One turning vector, and how many steps it has turned
The counts run from 0 to 624.
15 54 -1 43 -19 -10 9 -6 -9 -34 -4 -12 31 1 -5 20 11 -14 -5 20 -18 8 -37
 -39 -13 6 -21 0 -44 48 -2 19 -34 30 -4 28 23 -20 50 -30 -25 26 -14 34
 -4 -26 27 80 11 15 -75 26 -18 2 -43 -4 -16 -21 1 37 -9 -13 -27 | 92
54 69 -7 14 -19 -6 14 49 -47 -30 -19 25 -4 18 -19 42 -24 -14 16 -11 32
 18 -45 -13 -5 11 16 16 -31 12 -24 -17 1 24 67 -12 15 18 2 5 -11 32 -18
 60 13 -17 15 1 -22 -37 -52 21 -25 -5 -23 31 -34 -9 -1 29 4 -40 -14 | 127
42 11 1 45 -43 -34 62 11 -20 2 -58 -6 26 11 -26 28 -26 -20 -4 -4 -2 20
 -17 -40 -12 28 -11 -13 -39 17 -16 -9 -4 17 27 38 3 4 56 -24 -11 36 -21
 37 12 -32 26 57 7 21 -24 59 -34 -12 -13 -26 -29 36 -10 26 -16 -25 -24 | 438
-24 45 -37 37 -15 -19 37 38 5 -17 -19 -38 13 29 -50 18 -5 -21 -13 27 24
 -28 -51 -7 -8 -4 15 0 -16 3 10 -25 3 47 55 -12 64 34 31 -14 5 17 -7 28
 -16 -10 21 11 5 -50 -52 5 31 -5 -18 9 -63 20 6 48 -9 10 -24 | 285
-37 61 2 0 33 0 15 31 -16 -3 -8 -30 -6 26 -32 30 -18 -11 16 13 -23 8 -44
 4 -7 -14 5 -10 15 -13 -1 -24 2 57 56 -18 34 28 21 1 -3 24 -8 4 3 -6 29
 -13 -2 -80 -51 17 15 10 -28 47 -69 -25 22 77 8 2 -8 | 140
59 10 0 49 -7 -18 6 -1 -24 28 1 -28 -28 -22 -28 6 -34 -30 25 4 53 2 -4
 -14 -24 3 -49 -50 14 0 -49 29 35 20 10 -34 -23 52 2 -47 -40 30 4 -16 2
 -26 -8 1 22 2 -20 59 -1 -25 -47 7 -1 -7 15 40 -14 -18 -56 | 510
-7 42 -38 32 9 -33 -33 26 -18 -11 -20 -13 21 24 -36 -7 -27 -23 -35 0 -18
 -26 4 -45 -14 -11 -38 -56 -4 8 -3 19 -24 22 38 -36 8 30 -12 -55 22 18
 -13 7 -5 -7 -24 15 30 -1 -19 44 20 -49 -31 6 -19 21 0 53 2 -47 -44 | 386
30 57 -1 53 0 -11 -5 67 2 -45 5 -27 30 -16 -1 -22 13 15 19 -14 13 -15
 -60 -16 -1 -20 -2 -20 5 61 -14 -2 6 30 28 14 26 6 52 -29 -25 37 10 39
 -4 -26 -9 21 47 25 -53 15 -4 4 -27 -26 -19 0 22 9 -19 5 -17 | 71
44 14 33 35 -12 9 28 59 -34 5 36 10 -3 -16 -8 19 -7 29 35 4 50 -15 5 -16
 -27 0 -11 -34 -6 -1 -30 16 14 29 49 -11 -1 19 -7 -19 3 56 -1 14 -10 -28
 24 -16 5 -22 -42 47 15 -10 -36 55 -46 -8 33 50 15 -19 -18 | 17
29 23 -44 59 -23 -8 -6 -2 -16 0 0 -21 -6 -9 -15 -13 -21 -45 18 13 16 -16
 -5 -41 -16 -43 -57 -46 1 27 -43 15 8 31 -7 8 -14 35 16 -51 -14 13 19
 -14 8 -12 -20 21 49 11 -6 65 -12 -52 -35 10 2 -9 13 49 -22 -1 -35 | 530
-3 19 -13 52 5 12 -9 63 3 -51 13 -3 48 -9 -15 2 23 3 10 16 -9 -25 -11
 -48 -21 -36 -20 -23 2 8 24 16 -14 46 32 27 13 -36 14 -19 12 43 38 24 13
 18 5 19 32 -3 -29 52 22 -14 -44 11 -48 17 17 61 32 -7 -35 | 212
49 46 -16 21 -38 -7 43 20 -36 25 -5 -5 -12 -6 -36 51 -15 -16 28 29 64 -4
 -18 0 -28 11 -5 -7 -21 -13 -19 -6 19 28 32 -28 16 38 -3 -18 -38 39 7 25
 -14 -26 24 4 -23 -36 -40 44 -3 5 -40 34 -10 -13 9 57 -8 -21 -32 | 146
-13 19 -13 54 -21 9 14 10 -3 3 37 -39 -19 -10 -22 19 -27 -1 46 -15 10 2
 -27 18 1 -17 6 -53 40 19 -34 17 5 48 6 19 -25 30 -3 -27 -12 20 15 -46
 -12 -26 30 -2 36 -9 -10 27 21 -19 -84 17 -68 -17 35 30 -13 14 -37 | 178
12 27 -50 39 6 -16 -25 38 -22 -27 -3 -10 13 9 -32 -36 -14 -36 -19 2 17
 -33 -3 -47 -18 -36 -39 -35 8 10 -26 19 -5 31 36 -11 17 51 1 -37 26 30
 10 10 12 -15 -25 -6 32 -3 -18 73 23 -64 -21 11 -15 15 14 56 -4 -12 -27 | 46
30 18 20 5 24 -14 22 3 -23 26 -13 -27 -42 -11 -27 -4 -25 -35 2 2 7 19
 -23 -3 -25 6 -32 -15 28 -10 -50 -2 42 54 16 -10 -10 61 58 -2 -31 53 5 1
 19 -32 4 -6 13 -35 -35 68 -1 5 -17 15 -21 -22 15 59 -14 2 -24 | 153
7 10 -31 54 -20 11 7 49 -10 -23 10 -19 32 -27 -4 14 21 -5 10 20 4 -21 1
 -30 -42 -36 -36 -34 -7 10 2 13 -8 47 28 42 7 -39 5 -23 14 38 56 30 20 2
 12 27 35 10 -14 71 0 -21 -35 24 -26 2 17 59 24 6 -24 | 211
32 8 -8 51 -43 -26 23 26 -10 5 -40 -35 29 -12 -20 -4 -13 -32 10 18 -3 6
 -8 -44 -23 -2 -50 -61 -29 39 -14 6 19 34 13 19 13 -20 65 -51 -3 14 12
 30 19 -25 2 59 53 26 -1 54 -22 -1 3 9 -12 17 0 22 -19 5 -11 | 81
9 24 28 16 39 -1 -59 39 -14 -16 0 -20 -20 -17 -25 -22 -7 -15 -24 -25 -19
 10 -17 -11 -24 -5 -47 -55 34 6 -24 41 24 46 24 -26 -2 18 14 -43 9 36 14
 -10 24 10 -14 7 49 -6 -42 51 24 2 -25 17 -47 -22 20 63 10 -19 -39 | 371
-33 29 -7 36 -21 -7 -6 31 1 -43 -27 -25 23 34 -43 33 -17 -32 -33 -3 -37
 13 -42 -29 -7 -8 -3 -26 -26 10 11 1 -9 46 49 22 33 -26 21 -21 34 8 -20
 22 27 3 15 50 21 -25 -40 17 4 -6 -14 28 -84 -3 -9 41 13 -23 -23 | 103
-20 58 -10 -4 -8 -6 6 10 -25 -27 -22 -3 -3 38 -33 19 -14 -39 -5 22 -45 9
 -24 -37 -4 -19 -13 6 -29 8 -22 -23 -17 49 40 19 28 9 40 3 20 14 -20 24
 26 -11 20 30 15 -61 -29 37 -22 -9 -2 58 -56 -30 1 69 -8 -15 5 | 120
58 43 22 31 -16 -8 23 19 -27 -16 -31 22 -5 29 -19 29 -45 -23 6 -39 -4 59
 -49 -32 4 28 5 2 -17 10 -32 -8 0 17 51 20 -16 11 32 15 -20 47 -38 19 35
 -28 17 27 -12 -3 -30 44 -40 -11 -26 -13 -47 9 -10 15 4 -62 -30 | 455
39 5 -43 60 -27 4 10 43 -17 -23 7 -12 11 -8 -18 -9 -6 -21 25 -11 18 -8
 -4 -36 -15 -46 -32 -33 13 15 -37 9 15 35 33 45 -14 34 12 -5 5 37 36 -1
 36 -11 0 -14 40 11 12 78 9 -54 -36 2 -21 14 19 34 -5 4 -32 | 191
-36 22 -47 51 0 4 -27 19 2 -20 7 -48 5 -13 -20 -3 -11 -27 13 -7 -28 -6
 -21 -11 -12 -46 -28 -60 31 23 -13 22 0 49 -5 20 -11 3 9 -39 -5 24 48
 -21 20 -3 -1 17 51 6 11 41 16 -19 -65 -3 -34 -11 14 45 -17 16 -33 | 534
-1 31 -28 -7 -17 -12 54 33 -33 25 -28 -21 -6 9 -34 32 -25 -23 13 30 -3 0
 5 -10 -36 -5 -17 -15 -21 -17 -20 -25 1 52 57 4 19 24 18 -8 13 38 13 30
 8 -24 32 -5 2 -68 -11 60 9 -6 -17 59 -37 -14 14 69 -12 -6 -4 | 138
15 20 4 55 -21 3 20 -10 6 -5 4 -39 -31 2 -37 54 -29 -28 44 -10 23 39 -71
 16 10 12 16 -23 9 25 -29 4 24 43 6 18 3 23 28 -14 -47 13 -12 -31 -2 -23
 25 36 0 -13 -39 8 -17 6 -59 3 -58 -22 8 23 -18 -7 -44 | 307
11 14 -21 16 1 0 -6 -7 -20 18 14 -20 -19 -19 -24 -6 -1 -34 -15 24 11 -14
 15 -25 -40 -13 -57 -30 2 -11 -40 31 1 41 11 -7 -4 36 -9 -43 3 40 25 -6
 15 -8 8 11 27 -27 -33 87 21 -35 -37 41 -9 -15 24 84 -8 -18 -33 | 28
40 29 -18 67 -14 -27 -5 48 -2 -33 -26 3 47 3 -3 -13 -23 -22 15 14 5 -17
 -21 -76 -11 -30 -48 -35 -3 28 4 -5 10 24 31 7 3 -9 39 -27 8 13 11 25 19
 -8 -30 30 40 28 -3 59 -19 -50 -8 -8 1 28 3 42 2 -13 -16 | 548
-8 62 -13 38 20 -2 -42 59 -9 -46 27 -33 0 -16 -8 -32 -7 1 9 -38 -9 -4
 -52 3 -1 -32 -11 -50 42 40 -29 20 -3 39 31 -2 -2 35 13 -29 -2 38 17 0 2
 -23 -7 -5 55 2 -28 13 20 -7 -49 2 -39 -19 20 23 -16 4 -27 | 51
12 45 5 50 7 1 11 23 -4 -10 32 0 5 11 -24 1 -1 13 18 23 38 -40 -28 -26
 -4 -3 -2 -8 17 -13 -10 19 -13 27 27 -32 26 54 -6 -19 -4 22 -14 -6 -34
 -22 15 -7 -12 -32 -71 35 38 -33 -44 30 -43 -8 26 75 14 -12 -41 | 504
1 30 -51 31 -40 -16 59 43 -6 9 -24 -50 9 -1 -58 25 -9 -21 -1 33 34 -21
 -23 9 -24 -11 9 -16 -30 -1 -14 -20 2 37 62 4 44 38 30 -26 4 16 9 41 -7
 -30 26 8 14 -32 -35 20 16 5 -10 25 -44 19 6 40 -23 11 -15 | 284
31 45 36 19 -25 7 -14 43 -25 -40 2 -23 2 -26 -5 13 21 -5 -9 -26 -4 18
 -43 -14 -31 7 -9 -33 -40 50 -22 25 17 49 22 19 20 -28 41 -46 -4 28 9 42
 26 -12 13 60 34 9 -67 17 -17 36 -24 24 -39 -39 12 21 -9 -1 -6 | 574
9 55 -13 21 -28 11 11 6 -48 -8 -25 -7 -21 21 -32 88 -40 -17 41 -1 0 37
 -38 12 -9 9 10 -20 -10 -5 0 -11 -4 30 41 -9 -14 -10 -31 2 -40 46 4 12 3
 -9 40 5 -25 -22 -16 16 -19 13 -68 28 -51 -22 0 32 12 -42 -37 | 470
52 32 24 33 13 -17 12 29 -40 17 -21 6 -17 -5 -25 20 -41 -3 31 -16 49 15
 -22 -11 -15 17 -29 -24 26 -23 -19 -4 36 22 47 -42 -17 42 4 -8 -41 61 2
 9 7 -9 -10 -18 -9 -15 -27 59 -3 -11 -37 3 -22 13 3 48 10 -50 -43 | 491
-22 0 -29 41 -11 -30 62 -4 2 28 -59 -53 0 5 -47 38 -39 -29 0 8 -17 14
 -25 -5 -7 24 -9 -22 15 -13 -8 -16 4 52 19 12 -7 28 33 -10 -29 44 -5 -12
 -3 -28 26 25 11 -14 -5 52 0 -4 -47 -29 -55 35 -4 34 -17 -15 -45 | 296
-20 84 -19 -8 16 -33 -12 -14 -34 2 -43 -10 8 28 -16 21 -36 -24 -17 13
 -53 4 -22 -26 -11 -3 -33 -23 -26 25 -14 -12 -47 30 10 -30 7 21 34 -41
 -12 29 -21 31 -17 -25 15 42 18 -37 -44 29 -25 -5 -34 11 2 -22 -7 58 -17
 -30 -15 | 258
